Which row each row swaps with, under one turn or mirror:
z682: [-3.20  1.26  0.06 -1.30  0.24 -0.76  1.05  1.66 -0.41  2.80 -1.37 -1.13
 -2.61  1.03  0.82 -0.29 -1.91]
z869: [-2.26  1.33  0.28 -2.13 -0.11 -0.41  1.94 -0.50  0.36  3.01 -1.06  0.79
 -0.59  2.07  0.69 -1.01 -0.96]
z693: [-0.24  0.28  3.29  3.42  1.12 -3.21  1.38  1.01 -0.65  0.10 -0.50 -0.90
 -1.45 -1.80  2.16 -1.83  2.39]
z751: [-0.53 -1.19 -1.88  3.74  4.46 -2.85 -0.39  1.33  0.11 -1.87 -1.43 -0.74
 -2.14 -2.38  1.20 -0.38 -1.05]
z56: [-1.90  0.76  0.95 -2.14 -0.64 -0.25  2.78 -0.65  0.67  2.83 -0.36  0.42
 -0.44  1.43  0.58 -1.28 -0.03]
z499: [ 1.21  0.07 -1.22  2.58  3.21 -1.51  1.24 -0.59  0.59 -2.52 -1.81  0.26
 -0.60 -4.23  1.56 -0.23  0.31]
z280: [ 0.31  0.33  0.40 -0.92  2.01  2.16 -0.84  0.75  2.15 -0.29 -1.52 -0.51
 -1.35 -0.57 -1.84 -0.83 -4.04]
z486: [-0.16 -0.06 -0.33  2.10  0.26 -2.67  4.63  0.39 -2.27 -0.04 -1.39  1.92
  1.00  1.25 -0.35  1.59  0.16]
z352: [-0.06  1.91  3.47  1.62 -2.61  0.22 -0.08 -2.62  0.02 -0.61 -0.50  0.06
  0.41 -2.29  0.46  0.35  0.79]
z771: [ 1.00  0.38 -0.10 -0.80  1.75  1.34  2.08  1.79  1.53 -0.63 -1.78  0.58
 -0.46 -0.26 -1.69  0.60 -4.21]
z65: [-0.34  0.35 -0.13  1.88 -0.04 -2.16  4.51  0.69 -2.35  0.03 -1.36  1.74
  1.09  1.48 -0.08  1.94 -0.33]
z896: [-0.18 -0.19  0.16 -0.79  2.37  1.45 -1.85 -0.41  2.17  0.39 -1.80 -0.30
 -1.56  0.17 -1.27 -1.58 -4.16]
z687: [ 1.03 -0.56 -1.09  2.58  2.01 -1.92  0.56 -1.11  1.41 -2.80 -1.63 -0.60
 -0.63 -4.72  1.20 -0.09 -0.25]
z748: [ 0.01  2.31  3.29  1.32 -2.64  0.62  0.35 -2.29 -0.06 -0.47 -1.06 -0.26
  0.44 -1.73  0.70  0.78  1.23]
z329: [-0.48  2.47  4.37  2.79 -2.17 -0.12 -0.72 -0.88 -1.80 -1.07 -0.47 -0.67
  0.20 -0.68 -0.13  1.39  0.05]
z64: [-0.05 -1.20 -2.69  3.17  3.95 -2.70  0.47  0.41  0.29 -2.20 -1.82 -0.84
 -1.26 -3.29  0.99 -0.33 -0.64]
z665: [ 0.34 -0.12 -0.05  1.87 -0.41 -1.94  4.22  0.71 -2.31  0.50 -1.34  1.59
  1.59  1.24 -0.06  1.81  0.44]
z219: [-4.20 -0.75 -0.34  0.33  2.38 -0.18 -2.61 -2.36  0.78 -0.96 -0.36 -3.49
  0.31 -1.24  0.95 -0.13 -2.33]
z666: [-0.91  1.96  4.83  2.36 -2.01  0.34 -0.48 -1.06 -0.94 -0.53 -0.46 -0.67
  0.45 -1.64 -0.21  1.20 -0.25]
z885: [ 1.17  0.79  0.43 -0.94  1.46  1.04  1.61  0.78  1.93  0.60 -2.25  0.33
 -0.67 -0.91 -1.98  0.80 -4.03]
z488: [-1.17 -0.12 -1.14  2.34 -0.77 -2.03  2.36 -1.90 -2.55  0.31 -0.75  2.23
  1.44  2.08 -0.48  1.41  0.54]
z464: [-2.07 -1.05  2.38  4.81  2.54 -0.48 -1.59  2.27 -2.01 -2.18  0.46 -2.34
 -0.07  0.29 -0.81  1.04 -1.80]
z124: [-0.49 -1.28 -1.44  3.94  4.36 -3.05 -0.23  0.85 -0.05 -1.49 -2.34 -1.31
 -2.13 -2.21  1.33  0.09 -0.61]
z762: [-3.49 -1.99 -2.10  1.38  1.30  0.12 -1.92 -3.60 -0.12 -0.30 -0.35 -0.81
  0.84  1.69 -0.92 -0.14 -1.87]
z244: [-1.20  0.12  3.47  4.32  0.40 -0.43 -1.55  0.65 -1.37 -1.43 -0.36 -3.29
 -0.49  1.33 -1.84  1.70 -1.04]
z760: [-3.00  0.58  3.24  1.55  1.96 -2.02  1.39  0.41  0.85 -0.96  0.01 -3.30
 -0.85 -3.10  2.60 -1.39  0.44]
z372: [-0.05 -0.24  0.36 -1.09  2.22  2.20 -2.19  0.06  1.74  0.69 -1.35  0.23
 -1.49  0.06 -1.23 -1.01 -3.47]
z442: [-1.49 -0.55 -1.27  2.26  0.17 -1.97  3.52 -1.33 -2.47 -0.06 -1.13  2.14
  1.92  1.67  0.11  1.14  0.45]
z101: [-0.55  0.18  3.13  2.36  0.84 -3.21  2.40  1.04 -0.98  0.22 -0.30 -1.55
 -0.97 -1.87  2.26 -1.39  2.54]
z507: [-2.50 -1.46 -2.47  1.39  0.95 -0.57 -1.54 -2.76 -2.19 -0.32  0.80  0.50
  1.49  2.11  0.08  0.87  0.05]
z784: [-1.73 -3.07  0.61  3.51  4.26 -0.26  0.28  2.29  0.33 -0.82  1.10 -1.16
  0.11  1.31 -1.84 -0.56 -1.59]
z837: [-0.27  2.38  3.68  0.95 -2.54  0.49 -0.19 -2.35 -0.18 -0.77 -0.71 -0.04
  0.08 -2.32  0.39  0.31  0.54]
z593: [-1.35 -4.04  0.79  2.23  4.38 -1.08  0.75  1.88 -0.72 -0.23  0.98 -0.44
  0.18  1.08 -2.18 -1.06 -1.82]
z601: [-1.56 -2.58  1.40  4.51  3.06 -1.54 -1.05  1.82 -1.63 -1.46  0.56 -2.35
 -0.14  1.04 -1.60  0.38 -1.93]
z753: [-2.15 -1.86  0.40 -1.18  2.11 -0.64  3.47  0.35  1.47  2.04  0.92  0.64
  0.74  1.11 -0.51 -2.14 -1.13]
z171: [-4.86  0.13  0.35  0.59  2.32  0.39 -1.90 -2.29  0.85 -1.57 -0.56 -3.24
 -1.33 -1.54  1.00 -0.24 -1.62]
z113: [-3.83 -0.90 -1.40  0.89  1.42  0.90 -2.84 -3.07  0.02 -0.97  0.24 -1.76
  0.13  1.07 -0.17 -0.23 -1.93]
z648: [ 0.09 -1.71  2.01  2.80  1.72 -2.13  0.29 -0.32 -0.43  0.07 -0.51 -0.42
 -1.67 -1.12  1.57 -4.30  2.32]

Swapped with z219: z784
Swapped with z499: z885
Swapped with z464: z762
Swapped with z329: z488
Swapped with z771: z687
Swapped with z760: z753
Swapped with z113: z601

